Y: rows in 4 groups, each row roughly a mix of its group's directions
Y (100 x 10)
[[ 33 -26 -10  14  55   5 -30  22  22   7]
 [-24  -7  -2 -49  48  11  25 -26 -17   6]
 [  0   2 -34   5  11  58   3 -38  15 -27]
 [ 40 -21  25 -11 -40 -29 -25  30 -19   5]
 [-13   2  29 -15 -22   8  -2  -9 -58  43]
 [ 19   5  46  26  44  24  14  11  23 -25]
 [  1  37  49  47 -21 -11 -14  -6 -13  12]
 [  2  10  -6  21 -50  10   5 -40   6 -48]
 [-15  11  29   7   7 -47  18  48   4  30]
 [-18  29  20   4 -53 -15  15 -14  44  11]
 [ 24  -1  12  -9  55  44  16   2  11 -31]
 [ 47   8  27   0  28  -2  35  45   9  -3]
 [  0  35   9  19  15 -53 -21 -13  41  -9]
 [ 25  39 -51  -8   9  -4 -21 -18  19 -33]
 [  2  -3  34 -65  10   7  33 -16 -14   2]
 [ -7 -23 -45 -16  -1 -17  13   2  29  54]
 [-24  12 -54  10 -13 -13  22 -32   3 -40]
 [ -4 -19 -42 -63 -17  -3  18  -7  19   4]
 [ -5   1 -53  56   6  22   1 -20  15  -4]
 [ 32  -2  25 -38 -10  25  53 -20   8   2]
 [-52 -11  -6 -35  -1  -8 -24 -16 -19  42]
 [-28   9 -27  -6  27  19  37 -45 -13 -28]
 [ 15   5 -20 -36  17  42  22 -33  38 -12]
 [-38   5   5  53   2  18  10  34  13 -33]
 [  1  10  19 -47  13  12  59 -19 -14  -6]
 [ 29   2  -9 -37   5 -24 -10 -32 -25  50]
 [ 11   2 -29  -4   7  55  -6 -50   4 -23]
 [-29   6 -20 -23  48  13  41 -14 -17  25]
 [ 16   7 -31  -4 -31 -51   3 -34  15 -31]
 [-14 -26 -52  -9  -2   4  19   6  46  30]
 [-28 -32  10   7 -15   2  -5   7 -59  37]
 [ 28   0  25   9 -64  -3 -11  23  15  25]
 [  8  28  40  14  25 -35 -33  17  31  15]
 [ 30 -18 -29 -33 -12   8 -24 -50 -20  16]
 [ 44   0  38   5 -46 -13 -16  25  15 -18]
 [-10   7  19  37 -36 -44  -2  10  43   4]
 [ 62 -22   4  14   9  25  -2  -9  34 -26]
 [-59  23  -6  -1 -25 -29 -14 -10 -31 -18]
 [ 43  12   7 -13  46   5   4   4  36 -38]
 [-23  24 -30  39 -35 -15  -7  -7  42 -16]
 [-13  26 -31  33  38   5  46  19  -9  13]
 [-30 -31  53  24   2  27  28  11  -3  16]
 [ 40  18  33 -54  -3 -17  -4  -7 -20  22]
 [ 13  -2  -9  37 -51   8 -16  15  20  44]
 [  2   7  33 -31   7 -14  33  37  46 -12]
 [-26  -8 -10 -26  68 -10  -6  13 -17  19]
 [-12  13  34 -32   1  14 -22  50 -37   9]
 [ -7 -30 -47  23 -21  31 -29 -27 -11 -18]
 [ 17 -44   1 -31 -43  -9 -24   5  11 -35]
 [ 19  22 -14  -8  23   2  -5 -45 -36  46]
 [ 12 -11 -20   3 -13 -18 -35 -28 -51  37]
 [ 27 -26  25 -38 -36 -34 -26   8 -13 -16]
 [ 13  26 -13 -29  37   5  30 -27  11  46]
 [-42  22  13  -9 -45 -29  -9 -11 -26 -30]
 [  7 -16 -35   6 -14  44 -25 -43 -10 -28]
 [ 17 -19  31 -37  39 -17 -25  36   0  18]
 [  7  -4  38 -16 -10   7 -24  57 -34  15]
 [-13   2  27  -2  23  61  17 -12 -38   5]
 [ 25  -9  24 -44 -20  28  39 -33   7   0]
 [-20 -18 -41 -15 -17  39  34 -11 -33 -19]
 [-22 -10 -17 -48 -48  -8  10 -14 -13  34]
 [ 10   5  32 -13 -19 -21  -3  52  -3  47]
 [-10   3 -17  36  16 -19 -30  49   0  38]
 [-23 -21 -51  36  21  15 -19   6 -31 -14]
 [  4  26 -30  10  32  48   2 -15  13 -40]
 [  0 -30  53  11 -10 -36  16  26  27  17]
 [-14  18  32 -60  28  23  -1 -10  -4  25]
 [ 41 -45  12   7   4  18  11 -32  23  34]
 [ -2  47  49  43 -10  17  -4 -14   0   0]
 [-32  45 -14 -47   1 -21   2 -22  -5 -26]
 [ 35  -9  -5 -47  -9 -25 -16 -31 -21  35]
 [-14 -14 -30   9 -36  32  -6 -48  13  30]
 [ 22 -15  -3 -13 -52 -24 -13  33 -38 -16]
 [ -7 -13  44  24 -29 -44   8  18  30  17]
 [  0   5 -46   1  19   8   1 -37 -12  55]
 [-20 -19 -47  41 -12   1 -25 -12 -29  27]
 [ 11 -27 -17 -14 -49   7   6  25 -49 -17]
 [ -6  18 -33 -15   4 -21  19 -59  28 -19]
 [  9  12  21 -22 -32 -33 -29  44 -31 -12]
 [ -9  -3 -17  28  -4  53 -13 -19   1 -51]
 [ 18 -22  -2  62  20   5   3 -12  40  15]
 [-42  31   7 -43  14  26   1  21 -33  -7]
 [ 19  10  43  22  29 -21 -26   7  39  28]
 [-30  -6  13 -23 -15  48  20 -17 -40  27]
 [ -5 -16  14 -41  -8  12   4  -7 -57  37]
 [ 18  20 -25  29 -13 -56 -36   6  13 -11]
 [  0  49  21  37  10  43  -7 -21 -15 -14]
 [  5  17  24  44  33 -22 -22   5  44  14]
 [-19   5 -37  35 -39  20   3 -45   8  -8]
 [-15  -9 -20  61  29  30  17  -7  23   3]
 [ 39 -35 -27  25 -42 -27   8 -17   4 -15]
 [ 33 -12  -4 -47 -10 -30 -15 -24 -20  37]
 [ 22  16  -6 -10  48  45  11  -9  17 -38]
 [ 27  19 -47   1  -3 -45 -40  -1  -8 -10]
 [-20  32 -19 -52 -21 -23   2 -12 -22 -32]
 [ 43 -14  24  12   2 -16 -40  45  19  -1]
 [ 35 -12  25 -38 -17  30  39 -29  11   3]
 [-14   9   4 -39 -21  29   5 -22 -50  32]
 [ 35 -52 -10   2  -9  26  24 -34   8  23]
 [-13  34 -15  26  37   2  16 -13 -20  52]]
the two rows of each list that fit no group, in list order (the others fit one group, some only roughly)
  * z239: [  8  46  24  14  12  45  13 -20  26 -27]
  * z316: [  1 -12  29 -16  35  52   9 -11   8  40]
  * z93: [-42  -9  -5 -25 -40  31  19 -19 -22  30]
  * z600: [-12  39  42  -4  32 -19 -30  32   9  16]
  * z700: [  7 -27  18 -41   1   3 -21  11   7  61]
  * z778: [  1  19 -32  29  22  42 -10 -46 -19   8]
  * z755: [-16 -32 -62   0 -13   7  -7 -13  19  35]
  * z183: [ 36   8 -10 -33   5  21 -15 -58 -24   6]
  * z899: [  7 -34  19  29  -2  37   1  48 -25  22]
  * z950: [ -2 -55   2 -37 -26 -11  -9   3 -43  -2]
  * z296: [-32   7  17  56  -3  -5  -5  42 -17 -22]
  * z116: [ 16  10  24 -68   0 -17  -2 -31   8  15]
  * z759: [  6  31 -39 -15  30 -23  -3 -43  18 -26]
  * z337: [-39  51  10 -44  16  -6 -11  12 -17 -10]
 -> z950, z759
  * z13: [ 40 -17   5   2 -27  30   0 -40  30 -33]
  * z500: [ -5  11  27 -31  48 -25  12  25 -22 -32]
  * z562: [-32   7  -6  55   8 -18   2  15 -31  38]
  * z624: [ 17 -13   7   2 -24   0 -43  40 -45  24]
  * z349: [-20  17  45  47 -12  17  23   0  35  -5]
  * z391: [  4 -40 -42 -31 -26 -18 -13  -9  21  34]
  * z94: [-16 -44  27 -14 -18 -23  29  25  38  15]
  * z169: [  6  21  -3  44 -52  -9  -6  -2   4 -42]
  * z406: [-65 -10  -2 -12   9   8   9   5 -47  15]
  * z350: [ 10  -7 -24  48  32  -7 -40  15  14 -31]
  * z932: [-10  32  34  21  16 -26 -35  47   5   3]
  * z257: [ -9 -16  -8  14 -29  19  -8  55 -45 -12]
  * z448: [ 13   0 -24  16   2  36 -28 -51 -33 -20]
  * z263: [-35  -6   3 -12 -50 -16 -45  -9  -5  29]
  * z616: [-54 -12 -28  14 -30  26  25 -13  26   6]
 -> z624, z406
  * z89: [ 18  43  11  53  17   2 -12  -7  19 -35]
  * z957: [  3 -24  -9 -15  29  14  -6   0  14  70]
  * z996: [  7  12   9   0   8 -43  -8   2 -39  58]
  * z682: [ -6 -13  -3 -53  13  49  36 -10   7  -3]
  * z568: [ 27   2  30 -32 -42  25  35  -3  10  26]
  * z471: [-24  21   1  13  28 -38 -14  25 -20 -50]
  * z60: [-18  22  -8 -34  29  27   1   3 -52  29]
  * z432: [ 17  23   0  -3  18  52  -2 -46 -10 -34]
  * z695: [ 16 -40   1 -41 -37 -39 -12  17  15   6]
  * z373: [ -4 -40  50  -6  25  20  35  21  16   4]
  * z559: [  7  -1  -4  35   7  28 -18 -46 -41  28]
  * z51: [ 16  63 -12   0   0  33 -11 -33  -2 -21]
  * z2: [ 22  34  60 -20  21   9   6 -11 -13 -24]
  * z34: [ -9  21 -43  -4 -32 -13 -30 -17 -43  22]
  * z111: [ 13 -25  44  15  52  22   7  18 -21  -9]
 -> z60, z559
  * z261: [ 14   4 -23  11  -6  35 -25 -54 -34 -18]
  * z161: [-17   4  24  43  -2  46  13  26  13 -35]
  * z887: [ 12 -31  25  33  12  42  -4  36 -12  30]
  * z621: [  2  28 -17  21 -27 -33 -41  -9 -41  17]
  * z442: [ 15 -18   2 -29  30  15   4  13  10  65]
  * z42: [  0   2  46 -49   5  27 -16  11 -35 -15]
  * z494: [-12 -48   0 -29  26  42  21   1 -30   8]
  * z802: [ 11 -36 -23  15  -6  22 -48 -27  27  27]
  * z740: [ 43   4  48 -20 -25  -8  16  14   7 -37]
  * z430: [-17  47 -37  35 -21   5 -21 -21  14 -20]
  * z845: [-26  -7 -49  49   4  11 -28  -9   6  23]
  * z154: [-13 -27 -29  18   6   5 -59  -5  13  36]
  * z230: [ 24   0   0 -51   4 -33  16  -5   9  50]
  * z984: [-26  29  -9  -2  46 -10  48  16 -27  -6]
 -> z161, z42
  * z359: [ 28 -10  35 -53 -17 -30   8  14  26  -1]
  * z721: [ -7   9 -12 -10  37  31  56 -35  -1  -8]
  * z673: [ 11   8  40 -54  15   1  35  -2 -13 -28]
  * z313: [ -3 -27  35  16  46  39  27  14  10 -14]
  * z328: [-35  36  11 -17  16 -27  29  15 -36 -28]
  * z742: [ 23   8   4 -58 -26   4  33 -35  11   0]
  * z422: [  9 -17 -41 -23  -4 -25 -11 -23  -6  56]
  * z609: [ 32 -21  14 -17  46  -2 -20  -5  12 -50]
  * z698: [-14  22 -13  49 -37 -20  39 -16  16   7]
  * z803: [ 36  11  25 -46  -3   3 -19 -37 -28 -20]
  * z634: [-18  20  -4  49   8  44  -6 -16  -9 -41]
  * z269: [-21  25   7  21  26 -29  23  35   8  47]
  * z674: [-26 -30 -52  16 -25 -28 -23  11 -18  12]
 -> z742, z698
  * z182: [ 36  42  23 -49 -15 -11   3 -14  25  -5]
  * z750: [-27 -32 -19  -9  31  51  14  -3 -32   6]
  * z419: [  6  23  -4  44 -39  -8   5  -5   5 -54]
  * z480: [-18 -18 -17   8   7 -11 -53 -32   0 -46]
  * z648: [-13  21 -16  55 -11 -21 -21  17   3 -43]
  * z795: [ 37  40 -14 -41 -10 -22 -26 -20 -23   6]
  * z747: [-59  -2 -33   2 -20   6  -6 -25 -12  37]
  * z143: [-34   5  10 -18   9  42   5 -26 -16  52]
  * z690: [ 22 -23  15   8   6 -59  -4  29  36  -5]
  * z884: [-37 -42   1  30  -5  32   3  -2 -21  41]
  * z776: [ 51   6  30 -46  32 -14  -5   3 -14   2]
  * z61: [ 35 -10 -25  24 -10  43  27 -23  29  22]
 -> z143, z884
  * z601: [-53  51 -18 -16  21  -9   1  -9   1 -24]
  * z796: [-26   0   9   3  35  10 -46  37 -19  34]
  * z444: [ 12  27  32   6   3 -48 -17  -9  44 -24]
  * z720: [ 45 -33  11   3 -34  15 -31  -8  30  23]
  * z828: [ 30  -5 -36  49  29  27  13   8  24  11]
  * z385: [ 37  -1  14   3 -21 -63 -21  -4  25   1]
  * z905: [-19  14   2   2  33 -34 -10  54 -18  30]
  * z69: [-31  32  17  55  25  12  20  24 -11  -2]
  * z46: [-16   6 -21  69   0  -5  -5  33   1 -22]
  * z151: [ -4 -47  33 -14  13 -10   2  21 -46  28]
  * z564: [ 38  25  65 -12  16 -15   0  -3  -8  11]
  * z466: [ 30 -10 -21  15  55  34  30  -9  16  -3]
  * z187: [ 40  16  34  16  17 -43 -11  16  33 -17]
  * z849: [ -6   7  13  19 -71 -17 -34   3  -2  -1]
 -> z796, z444
  * z504: [-25  11  16  13   1  20 -17  64 -34  -1]
  * z549: [-19  14 -49  20   3  26   6 -11  39 -37]
  * z235: [ 13  15  37 -46   7  -6  41  -8 -18 -33]
  * z611: [-23   4  33  30 -40 -13  -6  -5 -38  35]
  * z693: [-44  -9   3 -13 -14  55  30 -12 -18  17]
  * z649: [-24  22 -11 -16  33   6  63  -4 -22  12]
  * z894: [ 17 -37 -12 -29 -39 -39 -23  -1 -15  25]
  * z589: [  7 -20  24 -49 -13 -27  33  27 -14  27]
  * z860: [-34  20 -35  29 -34  21  28 -24  -5  20]
  * z96: [-36  49 -18 -24  -2 -30  23 -31   9  -7]
  * z379: [ 39   2  -5  -8  16 -43 -37  10 -41  11]
  * z106: [-15  24  50  25   5  -6  13  40   7 -36]
 -> z589, z96
  * z909: [-36  -1 -22  63  -3  10 -22   7 -26  -8]
  * z23: [-34  14   0  45 -18  11  23  30 -38  19]
  * z974: [-41  15 -13  52  21  -5  11  27  -2  31]
  * z891: [-16  -1 -52  29  -5  -2  30 -35  18 -28]
  * z978: [ -6  16 -36  43  18  13  32 -21   1 -42]
  * z74: [-34 -43  -1  -9 -31 -35   8  14  -3  40]
  * z837: [ 33 -25   3 -32 -32  -4 -38 -28 -25 -20]
  * z302: [ 23   4  19  44  -3 -55 -21  20  18  -9]
  * z575: [ -5 -17  -4 -56  44  -9   1  35  -6  20]
  * z833: [ 31 -21  -7 -66  20 -11   3   7 -24  10]
 -> z23, z575
  * z469: [ -2 -24  15 -15 -20 -54   8  43  17  23]
  * z754: [ 20   5  55 -33 -19 -24   6  21  -6 -34]
  * z303: [-14  29 -30 -15 -21   3  23 -17 -36 -49]
  * z290: [ -5   9 -61  20 -22 -35 -32   0  -3  -8]
  * z294: [-16  38 -15  10  42 -26   6 -14 -19  45]
  * z6: [ -7 -14   6 -33 -35  21   3 -33   4  55]
  * z997: [  6  33 -13  42 -28 -30 -41 -13 -19  10]
  * z594: [ 40  -9  18  21  53 -14  -9  25   2 -31]
  * z656: [  9 -42 -52 -25 -25   2 -19 -25  10  14]
  * z772: [ -3 -15 -48  22  54  25  -1 -10  13  16]
  * z654: [-15  14 -38  51  35 -13 -14  12  -4 -30]
  * z930: [-21  41 -14  35   6 -43 -13  12  21 -31]
  * z314: [-23  11  -6  32 -17  -5 -16  59 -29 -21]
 -> z303, z294
  * z412: [ 26  11   1 -44 -22 -48  -4 -36  13 -13]
  * z857: [  1 -45 -53  -9 -27  18 -17 -22  17  -4]
  * z207: [ -8   5   4  30 -24 -14 -21  62 -28 -18]
  * z502: [-24  29 -14  17   8  63  11 -23   7 -21]
  * z242: [  4   5 -46  38 -10  36  28 -25  13  22]
  * z292: [ -8  48  -3  -6  16   7  16 -58  24 -15]
  * z959: [ 25 -45   9 -29 -10  43  17  -6 -21  28]
  * z516: [ 16   0 -26  12 -18  43  45 -33  25  10]
  * z113: [ -3 -39  23  42  33 -12 -12  30 -31   6]
  * z423: [ 42 -22  26   8 -12 -10 -48  17  12 -34]
  * z377: [ 15 -28  26 -69  -2 -14   2  -5 -16  13]
 -> z292, z377
  * z965: [-16 -16 -24 -19  17  29  28 -22   9  57]
  * z553: [ 26 -22 -35 -47  -7  -4  -5 -34  11  34]
  * z822: [-14  17  -3  37  13  36  15  -6  47 -36]
  * z119: [ 11 -17  12 -49   0  32  32 -45   5   9]
  * z98: [  5  12 -19  32 -32 -49 -17  25  -3 -35]
  * z692: [ 42  23 -21  18  29 -23 -31  -2  18 -38]
  * z663: [ -5   1 -36   5 -11  47  -8 -36 -19  41]
  * z993: [ -6 -33  20  40  35   3  14  27  34 -25]
  * z539: [  7  12 -15  20 -43 -46 -11  19  -8 -42]
  * z275: [ -2 -17 -16  -3 -10 -50 -10   9 -16  59]
  * z336: [-31  12 -36  35  47 -14 -12   5 -12 -28]
  * z459: [ 42  -1   3   3 -22 -55 -20 -19  31  -5]
  * z351: [-52 -16   6 -21 -20  -6 -14  12 -52 -11]
 -> z663, z351
  * z25: [  6  29  36 -54  26 -18 -19 -13  12  18]
  * z486: [ 13 -14 -43 -24 -16 -54 -26   7 -17  13]
  * z297: [ -5 -13  13  -1  42  55  13 -18  13  36]
  * z599: [ -3 -44 -58   1 -27  13 -14  -9  25   4]
  * z666: [-35 -33 -48  18  -4   7 -12   6 -42  11]
  * z62: [ -8   4 -57   3  22  26  10 -34  16  33]
  * z53: [  6  -7 -30  36  30 -25 -35  11 -26  36]
  * z897: [ 42 -10 -28  51  10  25   1  -6  30 -16]
  * z100: [ -8  17  35  43  31  -5 -29  39  16  12]
  * z898: [  1 -18 -51   7 -19   3  37 -46   6 -16]
  * z962: [-25 -14 -39  -5  -9 -10 -21  26  25 -53]
  * z626: [-55  13   5 -32  22 -27 -12   7 -35  14]
 -> z53, z962
